One vector is turned by the same rotation once a tick. Each row is the vector after some number of ticks, and that number follows the row.
The counts run from 0 to 328.
[110  77 173 140 114 141 132 105 155 145 164  94 128 154 103 114  83 111
 176  87 115 102 131 123  99 165 121  90 120  94 129 139 137 168 123 146
 149 158 107  99 171 156 129 126 139 153 156 129 163 135 110 128 110 130
 161 131 103 189 153 117 149 151 130 113 149 132 159  61 106 129 138 121
 179  85 142 139 129] | 235
[122  76 178 143 110 136 126 104 135 138 165  86 129 152  90 114  79 101
 174  94 113 104 116 128  85 158 115 100 112  96 123 145 149 155 125 137
 160 165 115  87 165 131 132 117 125 165 163 140 157 142 108 125 119 145
 178 130 108 179 155 115 144 135 109  96 130 134 156  65 103 129 139 127
 179  89 136 117 129] | 12
[132  97 159 104 153 116 164 127 150 123 145  88 120 162 104  95  90 139
 168 102 144  94 126 136  81 185 127 101 151  97 105 102 135 148 158  89
 145 120 116 140 131 136 131 110 128 140 177 161 161 183  93  87 139 151
 178 120 132 137 140 151 174 168 131 144 147 126 170  92 115 133 121 116
 141  84 122 127 134] | 174
[137  74 159 147 139 130 136  97 130 137 148  75 133 137  88  99  71  98
 159  91 127  83 115 131  99 165 113 117 125 107 124 127 145 156 147 114
 157 141 103 116 151 109 133 114 103 155 163 174 160 159  85 102 141 167
 173 109 143 162 165 145 140 150  92 107 138 146 157  97 108 132 144 135
 138  86 128 114 145] | 200
[129 102 165  96 156 128 159 128 163 118 145  84 108 176 122 100 110 135
 177 100 127 103 113 129  84 170 142  94 148 111  88 113 137 157 156 118
 145 133 121 120 150 147 142 116 125 123 195 145 156 199 107 110 131 155
 173 123 120 151 126 132 178 147 143 153 128 125 169  80 111 122 112 104
 158  94 126 127 125] | 274
[126  86 143 121 133 118 142 129 127 136 150 108 119 169 134 135  90 128
 162 104 121 117 137 119  69 160 133  81 120 108  87 130 136 153 108 144
 151 128  93 107 162 164 145  91 170 156 159 143 166 161 117  81 125  99
 158 149 122 171 153 112 160 174 156 120 158 130 171  61 120 134 127 137
 168 109 150 116 127] | 141
[107  80 165 129 115 127 144 106 157 158 147  83 137 180 125 115 104 118
 172 100 113 105 120 120 118 166 143  89 141 108 118 128 167 179 137 141
 137 162  81  97 179 164 142 124 151 148 155 130 144 149 116 113 140 137
 156 138 120 175 147 123 160 145 141 123 143 139 163  60 109 137 142 116
 177 107 141 143 130] | 35
[143  60 145 153 115 139 109  87 112 151 150  49 107 144 114 104  82  97
 155  98 117 103 105 125 134 162 105 108 120 147 124 121 117 171 129 140
 160 159  91  84 165 120 140 114 121 148 171 187 138 154 115 111 146 151
 164 128 117 173 145 126 138 160 117 107 140 138 149  81 103 135 143 145
 135  98 131 114 124] | 319
[125  59 151 140 105 130 125  98 121 160 158  79 118 171 114 109  94 116
 164  99 114 124 121 124 110 172 119  97 142 116 130 130 139 164 110 147
 154 159  88  93 173 156 143 118 160 167 153 151 141 153 122 101 133 113
 155 139 114 181 150 130 161 153 136 104 158 127 150  52 111 139 150 138
 166 107 146 131 116] | 131
[125  81 145 127 150 115 162 116 130 142 131  96 133 171 125 110 101 125
 149  93 119 100 125 129  97 189 141 106 163 111 105 112 165 164 145 116
 134 115  80 145 166 138 149  98 151 148 157 155 150 191  90  66 156 129
 163 121 157 152 157 148 172 164 135 133 145 136 167  79 115 145 132 129
 143 112 136 124 145] | 165
[154  76 143 142 132 134 109 102  95 132 154  79 109 130 111 119  85  92
 157  92 127 101 113 122  85 145 106 103 107 130 105 140 119 142 106 151
 156 138 109  90 165 117 141 100 126 157 171 173 155 162  97 108 129 138
 161 124 127 181 159 118 142 154 108 103 134 135 158  77 102 124 141 155
 154  94 143  93 139] | 107
[133  68 168 153 107 151 123 115 155 137 152  66 119 150  94  99  64  93
 167 107 104  96 110 137 117 154 105 103 113 112 144 125 129 173 129 133
 168 173  98  98 146 141 123 114 125 147 179 152 156 137 109 122 129 152
 169 144  94 182 139 119 124 152 124 103 145 133 143  82 111 129 146 119
 135  90 125 127 112] | 220
[148  89 148 134 157 140 133 109 118 116 145  67 109 136 130 109  99 102
 149  86 122  89 104 133  97 165 122 102 120 149  86 115 120 153 136 140
 149 123 118 120 157 102 149  90 106 123 197 177 153 202  99  94 139 153
 169 108 133 160 146 119 145 161 120 135 112 140 162 104 102 124 122 129
 127 102 122  95 138] | 84
[109  64 175 155 109 134 134 119 139 141 161  82 133 169 119 122  98 102
 166  96  90 117 108 132  96 165 132  92 112 112 111 140 153 173 116 152
 151 162  91  90 169 136 145  97 138 149 170 131 153 156 135 107 131 139
 168 144 106 168 144  94 127 149 136 107 121 142 160  69 113 139 135 116
 176 112 137 123 112] | 23
[148  71 148 131 122 144 114  97 131 137 151  43 101 145 104  92  75 107
 161 112 127 104 105 130 127 154 104 102 120 143 122 114 108 166 135 127
 165 165 100  85 144 132 133 115 115 137 181 187 141 158 114 118 142 160
 171 135 106 167 132 133 141 162 122 113 140 125 153  86  97 127 138 134
 127  95 126 122 112] | 316
[124  89 165 112 146 131 152 113 145 125 138  65 113 177 126  96 115 122
 162  94 122 102  96 138 104 181 139 102 158 127  98 109 149 164 160 119
 141 140 107 118 152 126 146 114 114 119 201 158 137 209 112 106 152 165
 175 117 129 140 129 134 170 139 137 147 114 136 166  88 107 125 119 104
 135 107 120 125 124] | 281
[139  80 157 121 143 128 123  92 123 127 153  53 105 141 103  94  94 111
 167  97 136 100 107 126 105 165 116 105 124 131  99 119 115 151 147 116
 151 146 121  95 151 111 142 118  94 141 180 189 145 175 102 122 135 170
 179 113 127 149 139 127 155 162 109 127 124 138 167  95  98 127 129 134
 150  86 124 108 137] | 304
[115 104 147 106 145 125 158 133 153 129 140 101 127 172 143 133  99 120
 173  93 117  91 130 111  76 155 156  79 121 117  75 123 150 166 129 141
 124 127  96 112 169 162 146 105 156 131 171 136 167 163 113  99 134 125
 159 137 133 175 142 110 153 174 155 142 140 144 181  69 116 123 115 121
 180 108 149 128 139] | 45
[120  77 163 117 120 122 153 131 152 134 152  86 115 185 125 105 101 146
 165 111 122 124 124 141  96 190 131  92 152 106 114 107 131 161 133 111
 154 142  96 122 150 169 137 100 159 142 182 141 149 180 134  84 132 119
 164 148 104 148 124 129 166 175 158 134 153 122 164  71 120 135 123 111
 150 109 130 141 104] | 151
[126  91 156 120 159 127 137  97 126 123 147  73 115 140 122 100 110 111
 162  72 133  89 114 126 103 180 132 102 145 133  95 109 127 154 152 131
 136 122 118 119 167 113 142 114 107 124 187 171 150 198  88 105 135 158
 171  99 138 155 148 135 170 163 121 144 124 139 164  96  99 123 123 128
 144  88 128 111 154] | 77
[135  83 146 116 133 123 165 146 150 126 142  94 117 186 129 120  91 136
 160 119 117 115 126 132  81 169 140  89 135 118  97 105 135 158 125 122
 155 128  91 124 144 168 140  88 171 134 176 144 157 181 129  69 140 114
 162 153 116 157 129 125 155 174 168 134 155 124 170  73 128 131 116 119
 142 120 129 132 104] | 152
[125  93 153 109 147 137 158 128 171 128 131  66 113 180 134  97 104 133
 166 104 123  92 112 128 116 168 142  95 152 132 101  97 136 174 155 119
 135 143  98 121 151 160 137 118 137 110 195 153 147 191 111 103 147 147
 163 128 117 161 121 135 169 159 157 159 136 122 165  86 112 122 116 104
 134 106 122 141 117] | 59
[154  82 125 136 130 140 109 110 124 143 135  72 101 138 120 120  65  97
 159 117 130  89 124 117 100 126 111  94 101 141 112 124 115 160 109 147
 160 152  91  84 155 149 134 106 137 144 169 180 163 142 101 106 139 131
 154 147 120 201 151 131 138 162 130 111 165 126 155  74 106 120 142 155
 136  97 146 115 129] | 325
[127  86 168 132 113 139 137 141 164 127 155  83 120 169 103 120  75 111
 174 123 112 111 114 132  77 140 127  88  96 103 108 134 135 160 121 133
 160 167 104  88 145 157 130 103 140 142 186 134 165 143 127 120 118 137
 170 160  89 180 131 101 130 147 140 111 141 131 163  64 112 123 126 117
 169 106 132 127  98] | 21
[130  85 150 110 127 120 145 136 144 130 155 101 113 173 126 120  87 137
 168 114 128 119 136 126  71 170 130  83 126 100  97 116 121 150 112 124
 162 138 102 110 146 173 134  99 168 151 166 141 162 162 124  91 122 107
 165 154 106 163 135 119 164 175 158 127 165 123 165  63 118 133 120 124
 171 105 141 134 110] | 144
[158 102 147 112 158 135 150 132 153 128 121  61 100 171 121 103  94 120
 159 121 130  87  98 130 100 151 139 105 147 134  99 108 139 158 158 111
 144 144  93 113 141 134 140 110 119 113 205 172 148 194  98 104 163 166
 169 127 133 164 120 148 167 139 142 148 127 121 170  88 106 112 119 118
 118 106 122 119 123] | 286
[164 107 132 108 167 128 132 118 131 124 124  66  98 142 114 112  78 107
 160 115 140  81 109 118  83 133 128 101 119 133  84 123 129 149 141 119
 144 134 107  97 144 123 144 110 112 129 187 189 155 175  82 108 152 163
 169 122 139 172 140 140 153 152 123 133 133 129 173  89 102 111 123 137
 136  92 135 100 145] | 298
[141  92 146 102 147 120 164 140 156 138 125  92 117 178 119 103  82 139
 161 120 132  97 128 131  88 172 135 101 162 105 113 104 146 162 148 104
 150 127  85 137 148 164 136 108 159 140 173 155 154 181  96  77 151 129
 159 140 136 159 138 158 177 163 155 138 168 116 163  79 117 124 130 119
 130 105 130 137 124] | 163
[147  73 136 131 118 136 123 128 130 148 140  83 104 167 122 124  73 112
 160 123 118 112 116 124  89 139 115  94 119 119 114 128 131 160 106 143
 165 156  75  90 160 170 141 102 169 155 167 155 150 148 118  94 141 108
 153 160 107 196 136 126 152 155 147 106 167 115 154  55 115 128 136 145
 147 112 144 123 106] | 129
[103  94 165 105 131 120 151 108 161 139 150  89 133 175 124 104 110 131
 182  93 123 106 129 118 104 180 152  89 144 101 101 120 149 173 143 128
 131 150 101 109 173 163 136 131 144 144 160 130 148 162 112 117 129 135
 160 128 117 163 142 119 174 164 147 138 140 141 172  63 110 125 126 110
 188  99 141 145 135] | 43
[115  90 161 125 140 129 154 121 146 144 136  95 135 177 144 121 114 115
 161  84 109  97 118 122 101 173 148  92 158 116 104 127 173 169 134 153
 124 134  86 123 186 152 149 115 154 133 170 129 151 180 101  96 138 129
 158 123 141 181 152 129 174 137 142 140 129 140 164  65 112 128 135 116
 163 110 144 134 137] | 261
